In the data rows, 500 means zero.
Here are some points, one per row:
[545 457 462 335 483 375 681 523 492 632 304 461 750 396 644 487 428 434 339 337 722 371 442 484 622 402 737 473 572 684 609 353 695 552 623 548 568 558 542 263 582 457 679 570 325 615 502 506]
[566 537 442 582 449 527 532 344 574 339 653 303 404 499 378 473 569 193 362 516 512 673 385 655 591 398 409 582 399 298 338 518 571 483 292 508 596 422 527 552 349 558 473 432 234 718 357 335]
[569 495 336 506 342 325 554 360 393 587 616 622 531 393 432 424 466 520 665 554 506 771 722 553 538 619 554 307 443 580 582 421 462 483 478 579 511 505 557 656 648 472 588 400 520 548 591 456]
[228 326 710 466 566 563 492 431 463 598 553 560 552 570 405 438 549 447 347 599 471 514 476 610 524 434 529 400 506 467 428 291 370 591 517 357 293 450 786 748 500 532 524 419 358 477 642 511]
[494 375 522 743 376 241 527 665 404 441 529 399 586 509 515 680 649 598 432 350 404 612 423 519 660 599 515 516 516 451 621 511 396 463 550 474 440 505 572 600 533 649 371 460 460 538 647 432]
[500 620 635 502 495 412 638 453 346 485 506 506 511 404 580 488 393 511 538 523 533 568 312 407 501 576 247 446 526 610 262 670 285 485 493 245 565 702 351 481 131 399 588 406 218 472 260 397]
[708 346 435 325 419 427 425 320 543 500 442 387 543 488 532 602 617 674 628 583 343 390 338 500 426 520 508 571 262 531 588 456 469 680 546 452 502 528 624 324 429 227 503 633 692 604 488 696]
[496 504 702 490 503 579 468 520 456 651 547 515 435 519 480 523 620 763 411 384 426 643 501 485 677 298 448 411 378 451 474 467 573 397 512 642 533 475 293 744 439 473 547 636 540 538 687 426]
[631 599 701 590 472 356 583 432 518 625 490 559 349 603 585 488 425 579 465 506 546 295 662 441 366 427 422 572 432 329 534 579 509 487 397 445 569 442 545 289 533 553 620 252 460 544 523 711]
[583 602 623 512 594 598 705 655 570 511 576 564 576 599 728 401 632 284 833 685 387 470 579 624 573 370 648 577 418 451 542 533 446 417 671 563 544 778 461 480 575 515 470 636 444 461 420 498]
[339 387 434 791 742 424 401 531 537 390 628 551 459 429 222 420 524 494 705 440 504 532 535 367 417 284 521 530 443 654 587 391 540 524 368 454 396 528 412 429 332 524 528 614 421 500 620 565]
[562 412 631 356 663 478 244 509 423 440 528 456 624 599 478 692 424 440 450 610 393 562 513 341 558 535 599 468 370 537 552 326 561 334 407 601 325 562 338 450 509 554 457 395 561 607 300 609]
[444 386 392 624 152 934 503 434 432 293 426 874 439 290 494 735 451 569 415 433 492 295 392 702 477 410 421 478 344 805 416 363 428 514 379 684 502 419 483 480 402 725 471 387 443 437 358 758]
[522 442 448 518 444 548 384 714 745 554 558 404 446 661 689 223 491 592 410 791 571 439 484 593 615 558 482 480 555 715 592 602 515 386 480 342 666 625 564 443 555 611 730 664 538 517 415 487]
[496 229 565 571 609 481 510 506 515 403 409 502 379 377 311 495 462 428 440 407 464 621 660 585 591 665 508 810 586 342 407 394 335 389 551 614 525 471 524 571 503 482 669 685 516 409 521 488]
[194 323 597 637 584 489 579 687 542 400 639 486 564 609 332 476 407 724 579 357 443 559 545 523 487 540 515 491 349 559 462 398 431 630 520 541 504 414 365 427 592 334 387 439 465 670 273 407]
[441 517 482 455 561 450 713 491 677 554 472 479 465 754 527 492 446 454 741 551 687 443 134 569 520 769 687 278 444 450 520 616 582 217 450 612 629 423 548 469 399 590 546 639 562 351 555 560]
[306 507 416 470 516 347 494 463 464 493 547 569 145 434 383 540 585 523 552 626 620 466 396 288 780 316 376 524 674 511 305 365 565 589 736 494 363 400 543 478 682 532 420 400 529 508 524 530]
[538 500 640 539 566 584 479 495 455 608 475 446 356 385 541 495 656 665 583 540 507 738 492 662 404 552 521 561 517 437 374 425 709 647 363 523 433 410 514 268 545 740 516 468 520 402 600 322]
[510 697 504 390 512 423 623 730 668 395 313 453 708 450 446 393 414 625 595 722 649 374 510 608 787 596 491 582 495 379 551 614 686 569 316 572 565 696 571 660 322 538 448 416 622 522 503 594]
[521 467 576 534 353 642 563 583 569 366 513 244 535 467 581 434 508 416 571 531 589 347 595 144 567 512 586 125 420 219 551 503 574 352 342 432 540 532 653 384 486 221 549 559 608  82 404 218]
[407 409 413 576 510 514 583 354 441 465 658 556 550 398 791 521 386 571 465 574 629 534 434 504 385 393 419 687 543 232 561 402 535 497 540 394 582 450 397 569 673 663 461 512 658 509 611 362]
[405 471 353 561 772 309 547 507 678 692 372 561 328 230 629 715 557 482 319 489 329 544 586 508 354 561 392 368 450 539 607 483 353 687 364 584 506 311 331 714 407 374 300 456 394 469 288 482]
[295 479 516 550 364 478 506 583 561 568 514 442 458 440 306 494 792 356 361 522 686 584 485 412 261 434 546 643 477 565 274 461 482 530 625 489 499 616 417 712 644 443 460 394 576 445 683 543]
[480 682 393 724 488 583 573 559 463 483 503 493 532 573 422 659 550 630 445 552 333 641 407 435 471 464 575 548 847 462 542 523 496 527 534 598 500 477 482 604 572 356 746 380 491 517 566 437]
[557 371 484 560 492 549 536 421 565 526 500 668 426 551 458 479 478 505 355 506 468 726 576 531 564 428 579 349 712 380 464 542 585 567 611 466 685 574 532 305 468 503 279 394 595 494 620 543]
[514 654 313 412 795 488 466 602 312 390 653 424 534 509 584 704 611 537 443 404 645 344 702 567 306 532 425 306 599 497 376 633 478 559 744 589 596 670 711 517 648 506 599 472 581 531 630 558]
[571 420 374 521 401 397 263 530 460 538 442 704 598 662 486 595 580 506 542 465 592 455 562 448 476 492 638 424 508 324 470 549 486 574 438 465 279 480 278 572 399 424 590 714 564 650 317 573]
[614 797 705 283 498 558 609 352 745 473 790 629 647 386 441 563 801 485 413 542 523 317 717 377 590 744 564 592 715 568 669 545 492 471 623 362 435 403 417 341 584 470 385 674 391 554 595 475]
[574 729 413 471 583 644 586 628 617 548 419 565 630 426 456 318 520 331 389 433 584 525 404 544 567 562 595 534 343 542 688 520 532 381 627 306 481 470 652 453 384 603 708 438 831 562 379 444]
[568 468 393 527 597 624 375 530 538 646 455 565 598 584 534 570 410 590 518 456 529 670 485 166 475 585 462 713 318 464 480 495 382 561 504 649 412 535 615 511 528 508 457 732 384 475 459 562]
[444 543 197 478 412 644 240 293 522 566 333 268 591 467 462 212 473 677 527 326 407 433 551 657 450 387 433 448 561 422 435 424 269 296 580 538 427 355 287 393 435 578 387 212 320 414 545 521]
[472 659 447 603 362 448 515 400 351 321 466 332 329 454 431 149 241 689 228 433 343 475 387 618 226 510 478 441 552 506 430 613 492 288 521 679 180 558 482 516 501 596 256 688 474 457 388 560]
[383 661 320 256 409 583 538 710 150 576 314 550 453 628 305 484 359 194 432 650 267 349 390 501 479 640 213 455 330 435 522 635 339 499 308 329 535 622 254 247 547 446 474 660 367 518 647 424]
[460 624 673 477 478 478 354 478 479 654 595 516 470 445 691 571 312 328 596 411 539 458 528 677 475 440 513 643 647 676 423 656 504 517 473 537 504 454 687 330 506 283 392 484 684 416 597 527]
[728 552 575 558 554 516 457 379 473 315 468 453 478 634 657 428 382 342 445 430 534 463 571 558 597 676 474 431 472 646 537 474 610 754 610 443 527 413 376 606 682 371 534 374 550 372 626 651]
[537 530 634 548 445 513 480 403 632 427 356 327 551 409 448 651 285 393 649 478 438 554 623 416 474 355 482 396 591 609 476 595 484 520 526 491 561 363 542 640 677 645 515 607 607 737 642 464]
[638 493 553 462 432 635 508 402 282 845 533 376 435 531 396 490 500 393 667 426 555 329 504 586 392 486 376 623 606 535 639 529 641 593 508 378 640 541 597 632 455 519 418 521 505 412 226 537]
[493 314 521 381 491 548 458 470 389 344 396 566 410 530 765 399 652 453 610 442 430 448 593 436 405 604 496 575 621 551 573 596 749 408 469 460 540 387 632 578 362 440 389 312 536 702 634 495]
[667 415 468 116 519 292 310 556 557 356 508 667 625 709 454 596 398 605 533 416 401 467 399 399 372 330 615 645 462 587 539 530 385 583 403 559 544 474 539 565 484 587 567 468 459 247 356 335]
Along one direction, these points spread out more than along any other. Take the direction at right angles to it along which they spread out most. Go by this last direction. For each point below, how far along it does it lie, from 0 to 99? The average is 50, and the first point in the table lies past the average. One standard deviation of the points above along it is 16.
[339 387 434 791 742 424 401 531 537 390 628 551 459 429 222 420 524 494 705 440 504 532 535 367 417 284 521 530 443 654 587 391 540 524 368 454 396 528 412 429 332 524 528 614 421 500 620 565] 53
[557 371 484 560 492 549 536 421 565 526 500 668 426 551 458 479 478 505 355 506 468 726 576 531 564 428 579 349 712 380 464 542 585 567 611 466 685 574 532 305 468 503 279 394 595 494 620 543] 65
[545 457 462 335 483 375 681 523 492 632 304 461 750 396 644 487 428 434 339 337 722 371 442 484 622 402 737 473 572 684 609 353 695 552 623 548 568 558 542 263 582 457 679 570 325 615 502 506] 57
[538 500 640 539 566 584 479 495 455 608 475 446 356 385 541 495 656 665 583 540 507 738 492 662 404 552 521 561 517 437 374 425 709 647 363 523 433 410 514 268 545 740 516 468 520 402 600 322] 62
[566 537 442 582 449 527 532 344 574 339 653 303 404 499 378 473 569 193 362 516 512 673 385 655 591 398 409 582 399 298 338 518 571 483 292 508 596 422 527 552 349 558 473 432 234 718 357 335] 38
[228 326 710 466 566 563 492 431 463 598 553 560 552 570 405 438 549 447 347 599 471 514 476 610 524 434 529 400 506 467 428 291 370 591 517 357 293 450 786 748 500 532 524 419 358 477 642 511] 64
[407 409 413 576 510 514 583 354 441 465 658 556 550 398 791 521 386 571 465 574 629 534 434 504 385 393 419 687 543 232 561 402 535 497 540 394 582 450 397 569 673 663 461 512 658 509 611 362] 66
[460 624 673 477 478 478 354 478 479 654 595 516 470 445 691 571 312 328 596 411 539 458 528 677 475 440 513 643 647 676 423 656 504 517 473 537 504 454 687 330 506 283 392 484 684 416 597 527] 57
[306 507 416 470 516 347 494 463 464 493 547 569 145 434 383 540 585 523 552 626 620 466 396 288 780 316 376 524 674 511 305 365 565 589 736 494 363 400 543 478 682 532 420 400 529 508 524 530] 72
[614 797 705 283 498 558 609 352 745 473 790 629 647 386 441 563 801 485 413 542 523 317 717 377 590 744 564 592 715 568 669 545 492 471 623 362 435 403 417 341 584 470 385 674 391 554 595 475] 71
